The same turns and mirrors carry the whole set onto itself and the rows of a family onto each other. Which other rows belong to the same family as each row named below? List them in the order they appear above.
These 18 rows form 6 families of 3 rows each.
fuzen: [ 17  19 -22   1  -3 -24  18 -28 -15]
nor: [-30  38 -31 -23 -15  -8  21 -18  -1]
dopuf: [-35 -31 -12 -18  21 -17  49 -29  -7]
Voki: [-13 -13  -5  -7  -2   6  -1 -68  -5]
tafa: [-55   6 -29 -10   5  11  20 -11  -2]
pud: [-24 -19  19 -19  -1  15  32 -22 -25]
rofef: [ -4   6 -16 -22  -1 -45  50 -26 -11]
Bolob: [-38  -8  13 -22  -6  19  31 -15 -22]
Lopeg: [-15  -4 -12 -33   3 -41  54 -35  -6]
Nili: [-42 -21  -2 -34  -3 -13  36 -64   0]
bugam: [-35  17   5  12   5 -38  13 -50  16]
gos: [-52  12 -20 -23 -16  12   7 -51   3]
fusid: [-38  17   4  11   1 -36  13 -50  17]
Lufu: [-26  -8  14 -14  -6  25  21 -20 -23]
zaku: [-21  37 -31 -16 -13 -23  31 -13  -8]
gil: [ 22  10 -15   0   1 -11   8 -40 -12]
mis: [-38  16   5   9   3 -39  16 -50  17]
siguz: [ -5 -18 -14  13  19  11   6 -30 -13]

Same family as dopuf: tafa, siguz
Same family as fusid: bugam, mis
Same family as Voki: Nili, gos
Same family as Lopeg: nor, gil

The same turns and mirrors carry the whole set onto itself and the rows of a family onto each other. Which other rows belong to the same family as each row named below? List them in the order they appear above.
These 32 rows form 8 families of 4 rows each.
Faf: [ 34  27 -13  32  13  14 -42   7  19  29 -29  13  48   6]
vinur: [ 50  52  13  20  61  11 -41   9  26 -18 -15  -9  17  -6]
Kuf: [ 25  23  -2  19  10   6 -37  -5   9  14 -27   4  73   3]
lote: [ 32 -21   8   5  24 -10 -27 -22  58  19 -41 -35  50  13]
luz: [ 34  32  17  34  67  -6 -27   6  16  -9   8 -12  12 -16]
dumon: [ 12  37   0  11   7   6 -37   3  18  22 -50   4  44   6]
puz: [ 19   7  26  24  60 -14  -2   1  70  -8   0 -30  21   2]
Lozo: [ 39  38  25  33  58   6 -40  -2  14 -14  11 -10  33 -15]
vokin: [ 44 -12  16   3  27   3 -44 -17  54  24 -43 -44  21   1]
lelu: [ 37  33 -11  25  23   0 -39   8  10   6 -35  11  65  10]
giva: [ 34 -14  -3   0  31   0 -42 -11  59   5 -52 -44  36  13]
Tute: [  2   8  16  22  48  -8  -7  16  70 -12 -14 -31   9   3]
zer: [ 30  44  21  39  62  14 -38  -3  27   1  -2 -10   4 -15]
rir: [ 38  -3  -8  -1  43  17 -28 -31  46  29 -39 -40  36  -1]
vomi: [ 16  -9  10  16  47 -19  -2  10  76   1  -9 -26  35   9]
miv: [ 28  25  -2  13  20  -3 -47 -16  -1  19 -39  -2  54   1]
zape: [ 33 -13  16   2  34   6 -33 -36  48  12 -30 -45  53   1]
Pona: [ 36 -17   4   2  27 -11 -50 -25  34  24 -42 -33  44   1]
fus: [ 17  12  17  34  41  10  -8   6  88   3 -19 -16  30  16]
fepa: [ 12   5  32  36  40  -4  -4   6  72  -8   5 -19  39   6]
pav: [ 17  -7  32  39  37 -12 -14   7  81   1 -15 -20  30  14]
miruv: [ 38  39  11  37  51  -1 -53  23  23 -21 -11  -8  12  -3]
sazit: [ 13   9  13  22  25 -16 -14  12  84   0   5 -20  27  -3]
rup: [ 36  49  19  39  52  -6 -36  11  20 -20  -2   7  32  -1]
nez: [ 34  40  20  28  74  -8 -35   5  36 -28  -2  -9  23  -5]
miru: [ 18  44 -13   9   4  -2 -45  -1  27   8 -30   6  58  -3]
Fip: [ 13  38   3  26  22  -9 -48   1   5   7 -35  15  50   1]
silur: [ 30   1   7  -7  21  -4 -53 -33  57  13 -33 -43  35  -9]
lir: [ 23  -3   9  -3  38   0 -34 -37  37  16 -51 -40  44   3]
Dib: [ 19  10  12  21  39  -5   6  26  70   6  -4 -19  17   5]
Zekeg: [ 16  25 -21   9  16   0 -42   7   3  16 -43  -8  40   0]
gozu: [ 44  49   3  16  54  -4 -45   2  34 -19  10 -13  20 -22]

Same family as vomi: Pona, nez, Fip
Same family as vinur: dumon, vokin, Dib
Same family as zape: Kuf, Lozo, fepa
Same family as Faf: zer, rir, fus

The same turns and mirrors carry the whole set onto itself and the rows of a family onto each other. Which other rows belong to the same family as each row named below? List them in the order they appear above.
These 15 rows form 5 families of 3 rows each.
Vaz: [  7 -11 -17  23  10  23   7  43   3]
pabub: [  4  18  14  23   4 -24  -5 -10  20]
mosa: [  9   2  13  35   5 -27   3 -14   9]
Dipe: [  9  14  10  38   4 -13 -18 -10   4]
nalof: [-26 -14 -23 -15 -10   7  11 -17 -20]
semu: [  5  -8 -21  17  17  14  17  44  11]
gapat: [  0 -28 -18  16   4  12  17  38  23]
Fedin: [ -6  -9 -23  26  -1  12  27  39  17]
paku: [-33 -12 -19 -17 -20   4   8 -18   2]
Bukud: [-27 -11 -23 -18  -4  17  -1 -12 -19]
Lim: [-33  -6 -27 -11  -5  13  -7 -21 -10]
Nuz: [-32 -13 -24 -18   3  -2  11 -23   1]
buk: [ 12  15  16  23   9 -13 -17 -14  -5]
sebu: [ -3 -15 -26  25   4  25   3  41  13]
runi: [ 15   7  20  17   3 -20 -14 -12   6]

Same family as sebu: Dipe, Lim
Same family as runi: nalof, semu
Same family as paku: pabub, Fedin
Same family as gapat: mosa, Nuz

